Each named turn below is shown by a few rows before and after it. Which turns, in which order, take the first row of each later pair to the second? The first pair is answered.
J (before => after):
[ 53 -10 -19  23  17  10 -11   5  20  19 -15  18  -4 -14  37 -15  28  12
  28   4] => [ 25 -33 -33  -8 -24  30   2 -25 -15   5  -8 -20  -8  38  28  23  18  -5
   4 -16]
[ 25  -9  26  18  -2  67 -16  -8   0   5  -4 -13 -30 -13   0  -4  21   9
  -4   7] => [ 27  -3  18  20  -5  66 -14 -12   0   3 -13 -15 -30 -10   2  -3  24  10
 -10   6]
[ 23 -26  -4  -3  23   0  22  27 -14  15  45   5 -23   5 -18  11 -25   1
  -4 -10] => [ 47   4 -31  16  29 -13  26  23   0  14   7  13 -21  -5  -6   2 -11  12
 -17  -5]
M (before => after):
[ -1  -1  10 -18 -18  -6 -15 -18 -16  -2  13   1 -11   0  12  22  -9  -8
   5 -10] => [  0   7   2 -17 -21 -13 -12 -20 -17  -3   4   0  -8   3  13  25  -7  -8
   2 -11]
[  2  14 -15   1  -5 -10   9  -5  -4   2 -14  -4   4   5   1   8  -2   7
  -9  -3] => [  7  15 -13   8   4 -16   3   2   2   6 -11   1   9  -3   6   4  -1   7
   2  -2]
[  7   3 -21  29   7  21 -11  -8  20   5  -9  -4  29   2  20  -2  15   4
 -16  -8] => [  8  -3 -14  30  10  24 -14  -3  22   8   1   1  28  -4  21  -6  15   3
  -7  -6]
[ -8   0   0   8   5  11   8  -3  -5 -16  -8  -9  -8   2 -10  -6  -3   0
 -38 -13] => [ -1   9  -9  16  10  -1   8   0   1 -15 -18  -7  -2  -2  -5  -7  -1   0
 -34 -13]
Q (before => after):
[ 36  19 -26  13  13 -19   2   0  -2  -8 -45  -4  12  22  30 -29  11  -7
 -35 -14] => [ -2  -5   8 -22  -9  18   7 -10 -22 -21 -11 -16 -11  39  -7 -19  -4  -9
 -65 -14]
[ -9   0   2 -19  -2   1 -12 -24 -31  -7   5  23  33  14 -10  34  -9 -15
   5 -22] => [  9  18 -17  -1   9 -15 -12 -21 -19  -3 -18  31  40   3   3  26   0 -10
   9 -19]
[ -9   7  10  -3   2  13  20 -26   8 -17  -6  -6  13  -4 -26   4 -14   0
   4 -19] => [ -4  -3   6   2   6   7  13 -20   7 -10   3  -8  24  -2 -12   8 -13  -8
  26 -25]
V (before => after):
[ -6  13  21  13  12   8 -18  -6  -2  -7  19  19 -12 -21  10  -4 -13  -5
  -4  21] => [  7  12   4  21  14   0 -21  -7  -1  -1  10  16  -3 -19  28  -1  -8  -8
  10  17]
[ -8   5   8  -7  -8  15   4   7  -1   7   1   8 -22   1 -20  -6   0  15
 -19  10] => [-5 -9 17 -1  6  3 -5 20  1 17 20 11 -8 -4 -9 -6 -5  8 16  7]
[-16  -8  11 -21   6 -18  -1  33  -4  -3  44 -23  -6  -5 -14  15 -28  -1
  18   5] => [ 13  -2 -29  -3   5 -33  -2  27  -1   7  17 -31   9   3  21  21 -15  -6
  35  -3]
Pairs:
(two turns a pair)
[ -7 -17  -6  -3 -10   7   4 -13 -20   7  15 -21   2  13   5  20   2  -7
  17 -12] => [  0  -1 -22   3 -13  -1   9 -16 -18   4  -4 -23   4  14   9  22   6  -5
   8 -12]
V M
[ 14 -27  32  12  16  21 -28  23  31  17  30  29 -18 -29   8 -17   7   1
  30   8] => [-15 -27  19 -22 -31  52  -6 -14   2  -7  16  -5 -42  16 -20   9   3   1
 -34   0]
M M
[ -3  -9 -15  22 -23  19 -14  11 -16  10 -11  24  10  12  11  13   2 -11
  21  -3] => [ -2   1 -20  21 -29  24 -10   6 -16   5 -23  24   3  14   5  10   6  -5
   2   0]
J V
[  9  32 -17  18  18 -25  -1   5  20   2 -37  22  16 -26   6 -36  26  13
 -16   7] => [-24  -3  38 -12   8  20  -5   5   8  -5  14  23 -11 -25 -29 -39  12  14
 -32  14]
M Q
[ 23  -9  -7  15   5  20  -3 -20  -4  10 -18  -2  -5  -4  21  -5  11   4
  -8  18] => [  9 -30  14   3   4  29  -8 -17 -12  12  11  -6  -4   1  15   0   3  -4
   5  15]
V Q
[ 19 -25 -24   7   4 -16   3  -3  -9   8  13 -16  35  15  37  10  11 -27
  57 -19] => [ 39 -12 -26  21  14 -17  -2   0   5  11  -1  -2  30  -4  43  -6  20 -17
  54 -10]
M J
[  5  27  16   7  -2   7 -20  16   3   3   2 -15  -5  -7 -18  -2  -1  -7
   7  11] => [  2  16   7  -1 -13  12 -19   6  -6   1   5 -29  -2  10 -14  11  -3 -15
   7   3]
J Q
[ 12 -16  -1  11  -7  16 -17   1  -5  11  18   2   8  11  29  -8   4 -15
  17  -2] => [ 20   0 -19  15 -14  17 -10 -10  -4   7  -8  -1   2  15  29  -8  10  -8
  -5  -1]
V M
[-12   6   0 -19   5  14   1   9  -7   7  19 -12 -14   4 -14 -13  -4   3
 -29  21] => [ 14  19 -24   4  21 -10  -4  16   6  18   0  -4   3  -6  13 -18   6   4
  -3  19]
Q Q
[-34   0   7 -21 -11 -13   9  -6 -15  -5  21 -13   4  14 -20  23 -15  -7
  -7 -19] => [ -8  40 -16   4   1 -36  13  -2   5  -6 -23   1   6  -5 -12   7  -1   6
 -20  -9]
Q Q
[  0 -13  16  21  32 -11 -23  27  17  10  20  13   6 -31   0 -25  -4   6
  42  17] => [ 12  -8   8  27  31  -5 -25  22  21  11  10  14   2 -34   7 -29   5  11
  37  19]
M Q
[ -9 -42  17 -15   1   5 -22   3 -28  10  50   8   0 -30 -11  16 -10  -9
  30  -6] => [ -2  20   6  -6  -1   4  -5  -3 -10 -10  -5  27 -23 -51 -41  -8   1  24
 -39  14]
Q Q
[-12 -31  16  -6  -8  -3  -9   0 -10   8  25   2   4  -2   2   6  -3 -20
  19   3] => [ 12  12 -22   9 -13 -12   3 -14   2   1 -32   6  -3  -7   7  -3  14  -3
 -18  10]
V Q
[ 12 -36   0  -4 -17  12  23 -16 -12 -22  -2  -5 -12 -12 -18   6   8   9
 -36 -17] => [ 10 -48  -7  -5 -18   2  20 -14 -20 -17   6 -14   3  -1  -6  18   3  -4
 -14 -27]
M Q
[  2  12 -11   7 -22  31  14 -28  -4  26   2   2 -16   3   1 -51  18  21
 -33  18] => [ 11  24 -23  19 -13  13  15 -22   3  30 -11   7  -6  -3   9 -54  21  21
 -24  18]
M M
[ 27  -5 -34  23  -3 -16 -13 -18  15  15 -26 -14  46  33  46  37  -2  -6
  19  -6] => [ 25  14 -33  13 -22  15   0 -38  15  -1 -49 -13  12  34  20  27   6  13
 -42   5]
M V
[-11  12 -18  -6  -8 -41  10  -2 -12  -2  -5 -17  16  19   2  18  -2 -15
  12 -25] => [ -6  37   0   6  12 -48  10  14   7  -3 -12   9   8 -14 -14  -9   0   3
   2  -8]
J Q
[-29  17   3  -3 -20   0  14   8   1 -12   3 -14   5  16 -22   9  -9  -3
  -4  -4] => [-24  14  19   7  -1  -5   4  25  13  -4  17   1   8  -6 -18  -4  -9   0
  17   3]
J Q
[ -2 -15 -17   1 -13   5  -8  -8  -6   2   0  -4   1  10  10  14 -10  -7
  -4  -4] => [ -6 -22   4   1  -4  12 -14   2   0   5  18   6  -4  -2   4   5 -13  -6
   3   2]
J M
[ -9 -11  47 -19  -3 -24  -4   8  11 -26  25 -32  -4   7 -14  -1 -22 -11
  17 -14] => [  2 -10  23 -10  -3 -38  -4   6   9 -19  12 -40  10  15   7   7 -18 -18
  32 -23]
M V
[  2 -22  -2  -3  -3   7  -5   1  -2  11   6  -7  -2  -3  14  -4  10   3
  20   3] => [  8  -6  -2   6   1   6  -4   3   6   7  -8   3  -8 -15  11 -15  15  13
   8  11]
Q M
[ -2 -16  25   1 -17  35 -19 -27 -22   6   3 -16 -23  -3   1  18   7  19
 -27  10] => [ 26 -18   2  26   2  10 -31 -17 -11  24  -3 -11   0 -12  40  17  15  12
  18   5]
Q J
[ 15  18  -5  10   7 -18   3 -10   3   4 -16   5   0 -13   5  -6  -1   6
  -2  10] => [ 17  15  -1  10   7 -10   3 -10   4   6 -14   7  -5 -16   5  -9   2   9
  -5  13]
M V
[ -3  24  -6   9   8 -17  -2  17  14   1 -13  18  -7 -13  -2 -14   4   8
   0   9] => [ -7  22   1   6   9 -15  -2  19  14   0  -9  20  -9 -14  -7 -15   0   8
  -1  10]
V V
[ -2  -4  -2  -4 -20  22   4  -6  -4   1   3  -5 -13   8  -4  -2   5   2
 -10   1] => [  5 -14  -2   4  -9  10  -3   5  -2  11  14  -2   1   4  12  -1   4  -5
  21  -3]
V V
[ 42 -33  -7  22   5  20 -23  -6  14  29  17   3  11  -4  48 -14  20  -2
  53  -3] => [ 41  17   1  25   5  32  -8 -10  32   9 -21  23 -20 -30   9 -43  26  30
 -17  22]
Q M
[ -7  11  -2   0   4  -5 -11  21  11  13  22   9  12 -12  -2   2   6   9
  -4  10] => [-14   9   3  -7  -1   4 -10  17   8   8  25   7   5  -8 -10   4   4  10
 -14  11]
Q M
[-14  10  33  -1   8   6   7  11   8  -1   8  18  -8 -24 -23 -13  -8  10
 -15  19] => [  2  32  -3  10   2 -10  15   0  11  -3 -29  13  -1 -15  -9  -8   2  13
 -26  15]
J M
[  3 -24 -12   8 -15  -4 -13 -18 -14   5  11 -21  11   9  11  25 -15 -23
  28  -7] => [ 14 -12  -1  24   7 -16 -22  -1   5  12  12   0  14 -18  15   5 -11 -14
  42   3]
M J
[ -3 -26  14   2  -5  15  -6   3   0  10  16 -15  -3  26  21   3   1 -13
  16 -19] => [ -3 -12   4  -2 -18  24   2 -10  -2   2  -5 -19 -15  33  13   4   8  -5
 -15 -15]
V V
[-42   6 -14 -12  -4 -31   0   6 -23   5   9 -13   7  20 -12  38 -13 -27
  19 -16] => [-17  21 -18  14  21 -48  -8  22   0  16  -3   9  14  -9   4  16  -3 -18
  40  -6]
Q M
[  4   8 -21  -5  -9  12   4 -11 -12  -2 -17  -7 -11  11   0   7   2   0
 -25  -9] => [  3 -15  -2  -1  11  -1 -10  10  -9  11  17  -1   7   1  14   7  -6 -13
  24 -12]
V Q
[-11 -10 -10   7  13 -17  -6   7   6  -7  17  -5  24  -5  14   8   2  -7
  27 -11] => [-15   9 -23  -3 -11   2   9 -15  -1 -22 -11 -14   2   8  -4  10   7   5
 -25  -7]
V Q
[ -2  29  16  -1  16  -6 -11  35   5 -20 -43 -22  -9 -32 -13 -19   1   9
  -6  -4] => [ -9  13  37  -5  21   2 -18  42   5 -16 -19 -20 -10 -36 -17 -22  -5   5
   7  -3]
V M
[  9   3  -1   6  23   7  -2  18  16  14   8  -7   2  -9   9  -6 -17  -6
  20   2] => [ 17  -1 -16   6  13  14  -2   7  13  16  -1 -15  -1   0  20  -1 -10  -8
  18  -3]
M V
[-29 -20   9 -24  15   5 -10  28 -15 -16  51   2  28 -16   0   6 -18 -12
  19   5] => [  4  41 -44  -2   6  -6   7   8   0 -27 -30   6  17 -21   7  -8   6  12
 -37  15]
V Q
[-21 -31   6 -19  -6  30  -5   6  -4  -9  19   6 -22  -8   5  15  -3   2
 -21  25] => [-15   2 -30 -10 -12   1   9  -1  -4 -18 -23  -1 -10   2  10  25   1   4
 -40  21]
M M
[ -6 -43  22  -5  -4  27  -1   9 -14   2  36 -10  -1  -2  -3  18 -19  -6
  31   7] => [ 31 -13   8  26  15  20  -6  15  14   9   2  16  -8 -35  13 -14   2  15
  28  25]
J M
[ 13 -18  13  10   0   4  13   2   2  17  16  -5  -2  -5 -12  -6  -7  28
  17 -10] => [ 16 -14  13  12   0   7  13   1   5  17  10  -3  -7  -8 -13 -10  -5  32
  10  -7]
Q M
[ 18   9  -7   8   0  12   1 -10   1 -10 -27   9  -6  -2   8 -17  10   5
  -8  -1] => [ -2 -24  14  -8  -2  18  -4  -7 -13  -7  12  -1   1  11   5  -2  -4 -11
  16 -10]
J V
[  3   2   8   7 -12  17 -12  -6  -8  11   7   5  -2  -4  36  -5  23  -4
   6  -7] => [  1   3   4   4 -18  19 -10 -11 -11   8   4   1  -3   2  36   0  23  -5
   1  -8]
J M
[ 16  22   9  30   4  13 -26 -14  -4 -23   2  11 -19   3 -26 -21 -12   0
 -30   1] => [ 14 -15   7  25   3  10 -35 -12 -19 -11  33  -5   0  21  -3  -1 -18 -22
  15 -15]
J Q
